(in the rows, 128 means zero)
The rows of A fall into 3 groups, which share some directions, and each row is roughly a mix of its group's hidden directions.
A (125 x 12):
[[101  90  91 134 140 175 125 137 118 141  90 145]
 [151 113 167 102 166 103 157 129 117 164 152 115]
 [ 92 155 116 152 121 123 115 144 153  71 132 160]
 [114 155 106 116 115 138 104 173 168 141 100 160]
 [ 95  82 130 155 141 171  87 126 130 126 110 139]
 [118 103 166 112 187 121 109 146 116 149 154 117]
 [148  82 113 126 190 146 113 123 111 115 110 133]
 [115 117 179 110 123  70 129 155 131 124 139 104]
 [176 158 123 100 109 111 157 113 131 173 144 127]
 [ 75 115 156 127 135 118  92 148 136 158 154 156]
 [127 174 127 143  61 121 141 122 130 143 143 150]
 [117  83 114  99 172 103 150 123 111 112 124  93]
 [111 147  92 132  80 121 131 135 133 100 107 177]
 [ 96 119  91 161 121 143 116 112 129  75 110 155]
 [155 155  78 147 107 118 180 113 123 123 122 141]
 [117 147 141 127  78 113 114 110 125  66 136 117]
 [144 105 106 144 109 127 160  78 102  93 118 104]
 [132 189 159 107 117 107 132 148 156 154 148 136]
 [147 137 165  87 162  93 115 129 115 125 162 103]
 [156 125 173  88  96  93 138 123 113 146 153 120]
 [ 98 122 131 134 164 143  78 132 134  79 148 113]
 [136 160  96 122  61 127 111 114 133 108 122 150]
 [115  74 113 123 161  98 167 153 132 123 106 120]
 [140 166 122 104 137  71 177 140 128 134 125 124]
 [134 106  94 147 154 180 114 156 125 164 111 127]
 [128 157 122 132  55 107 155 124 140 131 127 152]
 [132 139  60 147 143 165 102 140 128 122 119 108]
 [128  78 130 115 178 146  84 122 135 112 124 115]
 [ 97 131 195 114 143 106 127 127 133 146 165 119]
 [119 150 117 150  58 126 137 122 152 127 118 162]
 [140 185 153 119  88 111 150 119 141 146 160 136]
 [161 198 127 139 103 137 122 127 129 115 156 145]
 [140 105 138 124 175 130 145 151 148 178 121  92]
 [164 144  94 117 183 154 140 152 131 154 116 133]
 [151  83 109 109 182 138 107 115 110 110 133 106]
 [103 103 108 125 147 123 135 193 115 133  98 104]
 [103  76 142 134 145  98 145 144 104 131  95  94]
 [147 168 167 110 137 113 112 162 128 172 151 129]
 [172 169 131 124 100 146 106 101  97 135 160 138]
 [132  98 106 143 165 159  81 158 127 139 100 133]
 [ 94 100  91 154 154 161 132 131 140 104  99 154]
 [ 77 109 140 126 169 102 126 168 146 106 139 118]
 [131 142 111 134  63 139  81 115 137 104 134 139]
 [131  96  88 166 142 168  97 128 145 134  97 131]
 [155 183 142 111  98  98 161 108 128 124 128 105]
 [102  74 161 135 171 131 120 158 116 116 138 113]
 [112 135 110 162  56 126 147 128 135 131 110 146]
 [143 175 118 134  64 103 143 119 144 122 140 138]
 [165 108 149 118 167 154  91 130 108 136 148  92]
 [122  74 113 136 167 157  99 116 140 108  97 121]
 [135  97 157 117 126 125 148 190 110 165 117 128]
 [178 141 111 113 178 111 156 120 109 123 146 106]
 [145 181 138 127  80  97 158 119 142 138 146 127]
 [177 163 129 117  87 136 132  92 127 145 151 150]
 [129  95  94 134 159 174 126  99 122  97  99 125]
 [128 134 181 110 127  93 143  96 117 123 164  96]
 [128 103 128  86 170 182 128 134 109 145 113 133]
 [111  76 112 139 191 141 126 131 125 134 107 117]
 [112 107 154 120 179 143 155  84 129 119 156 112]
 [191 134 112 110 126 118 171 117 117 159 126 111]
 [100  87 170 106 149 106 124 157 107 152 139 108]
 [138 117 148 129 151 164  81 149 132 181 138 130]
 [143 161 153 122  63 121 112 131 130 132 146 163]
 [166 148 125 121 103 136  90  80 142 150 161 126]
 [154 124 155  96 165  93 151 122 117 155 158 102]
 [ 97 109 131 160  97 150 101 129 125  84  98 153]
 [ 78 126 140 125 156  80 149 106 151 118 107 145]
 [ 58 123 158 135 140 130  92 144 143 136 133 142]
 [123 166 140 127  80  98 173 149 146 129 114 141]
 [146 168 121 118  66 106 107 122 131 101 140 110]
 [134 159 146 124  68  91  95 125 152 124 137 118]
 [148 173 149 108  87  84 154 109 133 122 136 132]
 [146 136  97 139 176 109 122 182 134 141 152 117]
 [136 123 137 111 135  75 119 186 126 132 152 103]
 [145 169 145 131  90 136 124  68 137 108 135 116]
 [158 175 103 125  76 134 135 104 132 127 128 157]
 [138 119 110 135 155 169 125 170 110 168  94 142]
 [110  89 145 127 192 143 103 146 137 138 107 131]
 [120  89 163 116 150 137  68 134 105 130 144 119]
 [ 98 133  96 154 119 159 115 145 156 112  88 163]
 [124 131 177 115 166  99 146 120 134 151 166 102]
 [100  78 120 119 160 137 130 171 103 123 111 101]
 [100 123  95 157 126 141 101 114 121  73 131 161]
 [ 90  90 118 127 194 131 110 130 126 118 130 115]
 [155 121 133  97 173 105 157 139 116 155 146  89]
 [ 95 138 110 155 131 146 186 104 156 114 110 142]
 [106  81 161 123 175 124 126 143 127 158 121  98]
 [150 146 138 107  61 128 104  91 126 123 140 123]
 [156 144  90 136  63 129 141 109 118 109 112 132]
 [131 128 162 100 148 106 148 152 134 171 144  82]
 [111 123 100 153  97 145 125 108 160 109  85 166]
 [ 94 121 116 146 178 114 173 158 134 131 101 126]
 [134 126 104 156 168 143 152 143 128  81 104  94]
 [114 154 159 102 113  80 163 121 128 118 169 129]
 [134 103 117 152  77 150  88 115 127  90 129 147]
 [137 106 113 135 106 170  86 114  87 100 133 152]
 [152 176  76 126  91 129 145 150 123 122 113 135]
 [ 95 101 157 144 158 151 101 147 131 161 136  90]
 [143 129 118 135 170  92 186 115 119 113 131 101]
 [132  94 143 123 185 133  89 116 106 103 149 114]
 [127 125 146 134  88 115 106 159 155 182 109 151]
 [135 112 155 110 178 126 122 152 121 114 137  71]
 [ 95  81 107 143 182 141 136 131 130 106 108 131]
 [133 149  86 141  84 165 126 133 132 118 100 165]
 [127 154 150 116  53 120 144 133 116 150 123 133]
 [156 118 147  89 124 104 120 116 130 191 142 112]
 [142 158 133 134 130  77 103 155 164 160 144 108]
 [111 108 124 123 172 148  73 142 123  92 131 151]
 [106 155 149 121  63 101 138 133 130 146 140 156]
 [ 99 152 112 147  76 128 106 112 138 100 144 165]
 [ 98 107 111 149 172 158 109  86 134  97 132 134]
 [109  77 102 146 147 167  93 140 122 124 102 141]
 [ 98  88 119 151 187 157 118 140 132 137 114 123]
 [ 77 126 149 147 113 134  96 144 142 122 115 179]
 [143 161 148  97  76  95 135 127 125 143 164 135]
 [142 145 109 122 149 138 196 123 108 129 115 165]
 [ 92 110 121 104 145 175 121 124 140 103  80 141]
 [123 105 153 124 164 158  69 129 121 116 145 100]
 [131 121 149 119 182 142 100 151 153 175 129 113]
 [145 128 177 115 164 110 164  95 129 156 146 129]
 [170 149 163 102 120 105 156  95 122 148 160 135]
 [138 115 135 117 198 110 148 140 117 141 151  95]
 [121  81 153 135 182 129  94 130 123 144 143 104]
 [144 170  97 121  80 122 111 137 128  92 122 159]
 [ 57 117 155 149 125 127 113 154 131 116 112 148]]

One row of each group comes first, with its name. Which group is each row after those in?
[112 135 122 150 105 148 170  70 145 100 119 124]	S
[107 126  92 164 131 184 105 111 138 112 102 137]	Q
[164 164 143  97 124  94 159 145 116 140 163 109]	G

[131 105 140 124 203 131 158 123 117 147 140 119]	Q
[126 179 146 126  74 121 152 121 158 152 129 133]	S
[109  86 124 128 198 147 137 143 118 133 112 123]	S
[127 130 116 140 159 194 113 140 141 159 113 153]	S
[100 151 120 143  62 117 134 120 144 127 126 167]	G
[156 118 139 136 180 173 153 120 102 131 145 103]	Q
[179 172 128 107 101 107 137 106 130 151 155 129]	Q
[101 136 182  96 148 104 125 153 116 139 164 137]	S
[147 103  94 138 147 129 181 123 134 138  78 122]	G
[140 174 131 133  89 107 124 112 131  73 150 120]	Q
[143 146 151 124  78 130 124  81 144 148 130 168]	Q
